Each path below is one point turned by a fixed rotation once a step. After each direction that follows a path, write how fast that rotation turns it, in degrees a step (0 if it stays still).
Each turn is a multiple of 5 degrees from 10 to 175, or 0.
Each row of a path follows its step; steps can be skipped.
path 1
step 1: [.24, -.01, -.12, -.14, .16, -.06, .04, -.06, .00, .11, -.03, .06, -.01, .09, .23, .05, -.04, -.02, -.12, -.17, .01, .03, -.11, .17, .05, -.02, -.06, .15, -.16, -.06, -.11, -.15, -.09, -.05, -.14]
step 2: [-.04, .02, .08, -.05, .13, -.03, -.08, -.02, -.04, .08, .06, -.16, .10, .20, -.02, -.10, -.02, .05, -.18, .16, .16, -.10, -.18, .09, -.06, -.08, .09, .13, -.01, .05, -.26, -.02, -.20, -.06, -.03]
step 3: [-.06, -.21, -.02, -.21, .10, -.22, .09, -.20, .14, .06, -.02, .03, .09, -.16, -.05, .03, -.11, -.05, -.15, .10, .06, -.11, -.06, .06, .02, .08, .00, .14, .01, -.13, -.02, -.08, -.14, -.07, .12]
step 4: [-.20, -.03, -.08, -.11, -.05, -.01, -.09, .01, -.15, .07, -.22, -.01, .00, .04, .18, -.05, -.02, -.16, -.04, .05, .11, -.05, .04, .10, -.13, -.01, .21, .07, -.08, -.09, .09, -.13, -.20, -.18, .04]
step 5: [-.11, -.16, -.13, -.03, .05, -.02, -.08, -.28, -.20, -.06, .01, -.03, .01, .00, -.10, .07, .02, -.01, .14, -.02, .08, -.02, .08, .11, .04, .16, -.01, .01, .08, .05, -.14, -.03, -.20, -.23, -.13]
step 7: [.09, .05, -.01, -.08, .10, -.06, -.21, -.16, -.05, .03, .05, -.04, -.13, .10, -.10, .13, .12, .04, .11, -.06, -.03, -.17, .08, .04, .02, -.06, .25, .12, .02, -.11, .04, -.05, -.24, .14, .02]
step 8: [.07, .01, -.15, -.17, .09, -.27, -.09, .16, -.23, -.02, -.04, -.09, .10, -.02, -.13, -.01, -.01, -.14, .12, .01, .02, -.11, -.07, .00, .20, .06, .08, .10, .04, -.15, -.10, .05, .06, .05, -.01]
step 9: [.02, .08, .11, -.17, -.02, .15, -.10, -.04, -.19, .14, .06, .12, .12, -.12, -.05, -.05, .04, -.10, .04, -.02, -.23, .03, -.03, .08, .02, .08, .09, .25, -.14, -.16, -.13, -.03, -.08, .02, .00]
step 10: [.02, .02, -.04, .04, -.07, -.05, -.10, -.08, -.10, .13, .07, -.11, -.12, -.12, -.02, -.04, .17, -.12, .04, .09, .05, -.13, -.10, .26, .17, -.17, -.12, .07, -.14, -.14, -.14, -.15, .05, -.08, -.04]
step 11: [.21, .19, .12, -.05, .08, -.05, .09, .04, .02, -.06, -.06, -.01, -.01, -.11, -.11, -.07, .00, -.13, -.04, .15, -.08, -.19, -.07, .03, .10, .06, .04, -.02, -.08, -.03, -.08, -.09, -.24, -.27, -.13]
step 12: [.08, -.04, .04, -.08, .13, .08, -.16, -.08, -.03, .00, .04, .01, .10, -.12, .12, .20, -.01, -.09, .01, .16, .16, -.16, -.05, -.23, -.06, -.11, -.02, .10, -.16, -.16, -.03, -.15, -.03, -.12, -.10]
Directions:
[.02, -.01, -.05, .00, .07, -.02, -.05, .02, .04, .01, .06, .00, .02, .08, .01, .02, -.01, .00, .00, -.03, -.03, .03, .01, -.05, .06, -.01, .03, .04, -.01, .03, .02, .01, .00, .07, -.07] : 55
[-.02, .00, .02, .00, .07, -.01, .05, .00, -.03, .00, .00, .03, -.03, .00, -.01, .02, .00, -.05, .00, .02, .02, .05, .08, .07, .01, -.08, -.02, -.03, -.06, -.01, .04, -.02, -.03, .06, .04] : 115
[.04, .04, .02, -.06, .06, -.06, .04, .00, -.03, -.03, .03, .01, -.02, .02, .03, .02, .02, .06, .00, .03, .03, -.05, .00, -.06, -.06, -.03, .02, .05, .02, .02, -.03, .05, .03, .02, .06] : 70
[.04, .06, -.07, .01, .02, -.01, .00, .01, -.01, -.03, -.01, .00, -.04, .03, .09, .00, .02, -.01, .00, .00, -.01, -.03, -.02, .09, .04, -.01, .05, -.07, .08, .00, .03, .00, -.01, -.03, .01] : 115
[-.07, .02, .04, .07, -.02, .03, -.07, -.01, .01, .02, .01, -.01, .01, .06, .02, .10, .03, .00, .01, .02, .03, -.04, .04, .03, -.02, -.03, .02, .00, .02, -.03, -.08, .00, .02, .01, .00] : 140
[.06, .03, -.03, .04, .03, .02, .04, .04, .03, .09, .00, .00, .05, -.01, -.01, -.07, .00, .04, .07, -.01, .01, -.03, .02, .04, -.03, .00, -.02, .03, .01, -.06, -.04, .00, .01, .05, -.01] : 40
path 2
step 0: [.07, -.06, .01, .05, .02, -.33, -.24, .07, -.03, .14, -.03, .01, -.12, -.01, .04, .09, -.03, .11, .07, -.10, .01, -.04, .02, .10, -.16, .08, -.05, -.07, .12, .04, -.10, -.02, .17, .00, .12]
step 1: [-.14, .05, -.05, -.07, -.17, -.07, -.27, .19, .04, .03, -.06, -.08, -.05, .02, -.08, .17, -.14, .04, -.02, .08, -.12, .12, -.20, -.04, .00, -.12, -.12, -.07, .09, .02, -.06, .02, .07, .06, .02]
step 3: [.18, -.02, .05, -.11, -.04, .08, -.23, -.03, .00, .14, .05, -.04, -.17, .02, .13, -.06, -.08, -.06, -.02, -.16, -.05, .06, .04, -.03, .15, .20, .17, -.08, .00, -.03, .06, .02, -.02, .07, -.22]
step 4: [.10, .06, .02, -.05, .20, -.15, -.16, .04, -.05, .09, .11, .07, -.12, -.01, -.01, .00, .01, -.12, -.15, -.20, -.02, .15, -.08, -.15, -.14, .01, .06, -.09, .05, .04, .10, -.05, .15, -.18, -.04]
step 5: [-.18, .20, -.01, -.08, .07, -.08, -.15, .08, .12, -.03, .04, .04, .03, -.01, -.12, .16, -.15, -.01, -.04, -.19, -.14, .10, -.01, .09, -.17, .10, .02, .14, -.01, .00, -.14, .09, .04, -.10, .00]
step 6: [-.13, -.01, .00, -.03, -.12, -.01, -.10, .13, .00, .04, -.01, .11, .00, .03, -.11, .15, .02, -.09, -.09, .02, -.08, .00, .09, .02, .08, .03, -.06, .07, -.11, -.33, -.12, .03, .22, .04, -.16]
step 7: [-.04, .02, -.19, .05, -.03, .03, -.10, .13, -.10, .10, .00, -.14, -.16, -.03, .12, -.03, -.09, .04, -.12, .12, -.06, -.11, .16, -.08, .08, .22, .00, .01, -.09, -.12, .10, .01, .09, -.17, -.15]
step 9: [-.22, -.07, .00, -.02, -.04, -.05, .05, -.07, -.10, .12, -.15, .09, .02, .01, -.08, .07, -.16, .04, -.09, -.12, -.14, .29, -.07, -.19, -.07, .04, .14, .03, .03, .01, .02, .09, -.01, -.09, .02]
step 10: [-.23, .07, .19, -.07, .06, .12, -.02, .00, .07, -.01, -.25, .06, .02, -.02, .10, -.01, .07, -.04, -.08, .02, -.02, .10, -.05, .01, -.03, .15, .08, .23, .05, -.19, .02, .01, .17, -.03, -.05]
step 11: [-.06, -.12, .00, .03, .07, .01, -.10, .05, -.01, .13, -.01, .06, -.07, .05, .09, -.17, -.14, -.16, .09, .04, .00, -.20, -.02, -.08, -.06, .20, .09, .12, .05, -.29, -.11, -.09, .02, -.02, -.01]
step 12: [-.01, .01, -.02, .05, -.07, -.10, -.17, -.08, -.18, .09, .05, -.01, -.12, .14, .16, .09, -.04, -.08, .01, .05, .06, -.07, -.11, -.06, -.11, .10, -.09, -.04, -.04, -.14, .06, .10, .03, -.23, .24]
Directions:
[-.06, .00, .01, -.05, .04, -.05, .00, -.04, -.06, .00, -.01, -.01, -.02, .06, .05, .02, .05, .02, .01, .01, -.09, .01, .00, -.02, .06, -.05, -.03, -.06, .00, -.03, .04, -.01, .01, .01, -.01] : 125
[-.02, .06, -.05, -.07, .01, -.02, .06, .01, .03, -.03, -.07, .00, -.03, -.01, -.04, -.01, -.03, .01, -.05, -.01, .04, .00, -.03, .02, .01, -.01, -.03, .01, .05, -.08, -.01, .01, -.01, .06, .00] : 85
[.03, -.03, -.01, .00, -.05, -.04, -.03, -.03, .00, .02, .04, .04, .05, .02, .01, -.04, -.04, .03, .05, -.06, -.01, .02, .02, -.04, .01, -.01, -.01, .03, -.03, -.05, -.04, -.03, .00, .11, .00] : 135
[-.01, -.05, .01, -.01, .06, .02, .01, .06, -.03, .04, .03, .03, .01, .03, -.09, -.03, .01, -.03, -.05, .04, .02, -.03, .01, -.07, .00, -.06, .05, -.04, .01, -.01, -.05, -.03, .02, .03, .01] : 155
